X: 3 groups of rows, each row roughly a mix of its group's hidden directions
X (91 x 11)
[[-18 -11   5 -10  19   5  -9 -22   5 -23   4]
 [ 21   5   8  -2  -3 -28  11 -22 -10   6  -6]
 [ -9 -10 -33 -16 -17   7  -2   5  10  -7  -6]
 [ 13 -15  -9 -13   1  21  -2   8 -15  20 -16]
 [-20 -13  11   4  -6   9 -16 -15  -2  -4  27]
 [ -6   2 -11   2  10  15 -26  27   4  13  -3]
 [ -6 -12 -19 -10  -5 -16  -5 -25   9  14 -16]
 [  3  15  -5  -9 -10  19   8  15   4  28 -15]
 [-26  -4   7   4  -4   5 -10 -15  -5 -22  22]
 [ 19  13   6  11  -2 -24  -8  19  -9  18   5]
 [-13  -2  12  20   7  21  19   7 -14 -14   8]
 [  3 -11 -25  -8 -18  -6   7  13   4  26   0]
 [ -4  16 -29  13  -5 -24  -6  12  -6   1  -1]
 [ 31   3   8  14 -10  -1   1  11  -1  25  -4]
 [-13  11  22  -9 -13  -6 -23  -9  16   8   9]
 [ 13 -19 -12   0 -12  20  18 -14  11   4 -12]
 [ -8   3   7  17  17  22 -15  23  -7   7   2]
 [ 16 -11   2  13  -2  -9   1  19  -5  31  11]
 [ 13   9  21   7  -7 -18 -14  10  -5  25   5]
 [ -5 -33 -22  -1   1  15  11  -2   8   8  -1]
 [ -4 -16 -20  -6  -6   5  17 -19   8 -24  -7]
 [ -1 -20 -10   6   0 -31 -11 -21  -4   2   2]
 [ -9  10  22   2  22  -2 -12 -11  -3 -25   4]
 [  1  10   4  -7  -4 -32 -15 -20   8   9 -11]
 [ 16 -23  -4 -11  16 -11 -12  -7  10  22  -2]
 [ 19   9   6  -3  28 -21  -2   1   1 -10 -17]
 [ -3  -3  -8 -28 -28  -8  -5  -9   9  13  -3]
 [-28   8 -10 -22  15 -10  -8  15  -2   4  -1]
 [ -6 -17  -1   4  10 -17  -6 -19   1 -29  11]
 [-20   3 -18 -15   0  14  19  -3   4 -18 -16]
 [ 12  -9  31  -5  16   6   2 -18  14  -8   3]
 [ 12 -18 -21  -1 -11   5  20 -15   9 -11 -12]
 [  7 -28   1  10  -1  16   6  18  -2  17  14]
 [  1   0  23  14   3 -10 -22  -7  -8  -1  25]
 [-14  -7 -19  -7   6   2   5 -22   3 -29  -6]
 [ -6   1  31   2  11  20  -9  12  -1  16   9]
 [-16  16  -7  -3  -7  18  21   3  -1 -22 -15]
 [-12 -12  -5 -15   4  -2 -16  10   3  33  10]
 [ 10 -25   6  14   0   7   1  20  -4  19  17]
 [ -2 -13  17 -19   2  26 -18  -4  16   4  -2]
 [ -8   9 -13  -9  11 -12   5 -20   9 -30  -6]
 [-33   7  -7 -15  12 -11  -8   2  -4 -17   7]
 [ -9   3  32   3   1   1  11 -15  10 -14  16]
 [ -8  13 -25 -11  -1 -12   2 -22   0  -3 -20]
 [  9  10  14  -6 -12 -17  -2  -6 -16  30  -2]
 [  5  12  -6  -6 -10  15   6  16   0  33 -13]
 [ -8   7 -15 -15   9  -6   7 -19  19 -22 -11]
 [-16  -1 -21 -13 -25  -4  -8  -8  16 -13   0]
 [ -7 -14  15   3   8 -11 -11 -16   5 -29  13]
 [ 11  -4 -13   6 -11   4  23 -14   3 -26 -12]
 [-19  13  -1 -17  26  -2   0   2   1 -19 -13]
 [  3   5  24   7   8  16   3  18   0 -21  17]
 [ -4 -15 -20   1 -27  19  16  -5   5   6   1]
 [  8  -7  -5  -6   4  15   2  22 -17  28  -7]
 [ 30  11   2   8  -2 -10   5  18  -2  20 -13]
 [ -5  13 -24 -13   6 -13   8 -19  11 -12 -15]
 [ -3  -5  36  -8  -6  10  13 -16   2   0  10]
 [  4   3  17   9   8  20   8  22  -3 -20  18]
 [-25   9  -6 -19  21 -16  -8   7  -2 -13   0]
 [-21  14  15  -1  13 -12 -21   7 -10  -7  17]
 [ 13   2  23  11  29   6  -4  12  -3  14   4]
 [ -1 -15 -23 -25 -11  12  -9   1  16  -2  -9]
 [  1  17  21   6  21 -12  -9  -3  -7 -25  -1]
 [  7  -8 -38  -8  -4  -2  -8   0   4  -8 -17]
 [  9  37  11  -5   8 -14   2   6   7 -11  -2]
 [ -1  11 -11  10   1 -30  14  -4  11 -20  10]
 [  1 -10   3   4  13 -27  -5 -16  10 -23  11]
 [ -6  25   3  -8   6 -14  -3 -16   4 -28  -7]
 [-17   1  12  -6  20  11  -4 -17   3 -28  -3]
 [-11 -13   6 -21 -15  29  -4   6   1  14  -1]
 [  3   1 -10   0  14  10 -27  24   3  18  -6]
 [ -4   0 -26  -8  -9 -16  -3  -5  24 -19   1]
 [ -3  12  34  18  13  -2   1   1  -6   7  13]
 [ 13  -4  -1   9  10 -39  -5  -6   3   2  11]
 [  1   9   1   1  -8  31   8  23 -10  15  -3]
 [ -4  14 -20  -9 -11 -12  -5 -16  -6  17 -23]
 [ 12  -7 -21 -17 -13  -1   3   6 -15  23 -14]
 [  3  -1  11  10   0  29   7  25 -12  -1  13]
 [ 28   1  -2  -1   7 -17   6  -5 -20  19 -13]
 [ -8  34  -2 -12   0  11   4  -4  -3 -19 -15]
 [ 20 -19 -11   8 -17  13  17 -16   9  -2  -8]
 [-20  -1   4  20   4  24  11  14 -10 -14   8]
 [-17   1   5  24  11  22   7  14  -9 -14   7]
 [-24   9 -15  -2 -29  -3   2  13  -9   8   6]
 [ -6 -11  -6  -4   6 -25  -7 -27   8 -19  -2]
 [ 11 -17 -15   7 -28   0   5   1   2  22   9]
 [  0  -7 -37 -15 -15  -3  -4   2   5  -3 -11]
 [-33   3  -4 -19  18  -7 -12   2  -1  -9   6]
 [  6   6  26   0  12   6   4  14  17 -19  15]
 [ 11  -5  22   5  29  12 -16  -1  13  -3   0]
 [ -3  18  26  21  13 -11 -12   1  -2   5  11]]
which group is each row in? (one row of each group first)
[  0   9  35   3  -5 -11   7 -21  -5   3   9] : Q
[  3  -7  19   9   9  19   5  19   1 -18  21] : G
[-11  19  -1  14 -27  -3   5  16 -14  -4  13] : C

[ -6  11 -30  10   0  -8  -8  26  -8   9  -2] : Q
[ 10 -18 -29 -13  -5  12   7  -4  -6  -8 -18] : Q
[ 14  -5   3   7  -5 -21 -17  10  -4  26  15] : C
[  8  -9  20   0  25 -13 -24 -10   2   2   9] : C
[ 25  -6 -18   1  -9   0  21   2   7   7 -21] : C
[-24  -6 -15 -13 -25  18   2  11   3  -2   4] : Q
[  7  26  27   2   7  -1  -1  14   2 -17   9] : G
[-15  14  -2   2   1  -6   8  -4  -7 -38  -1] : C
[  3  -3 -24 -17   7  -1  19   5   9  -1 -26] : C
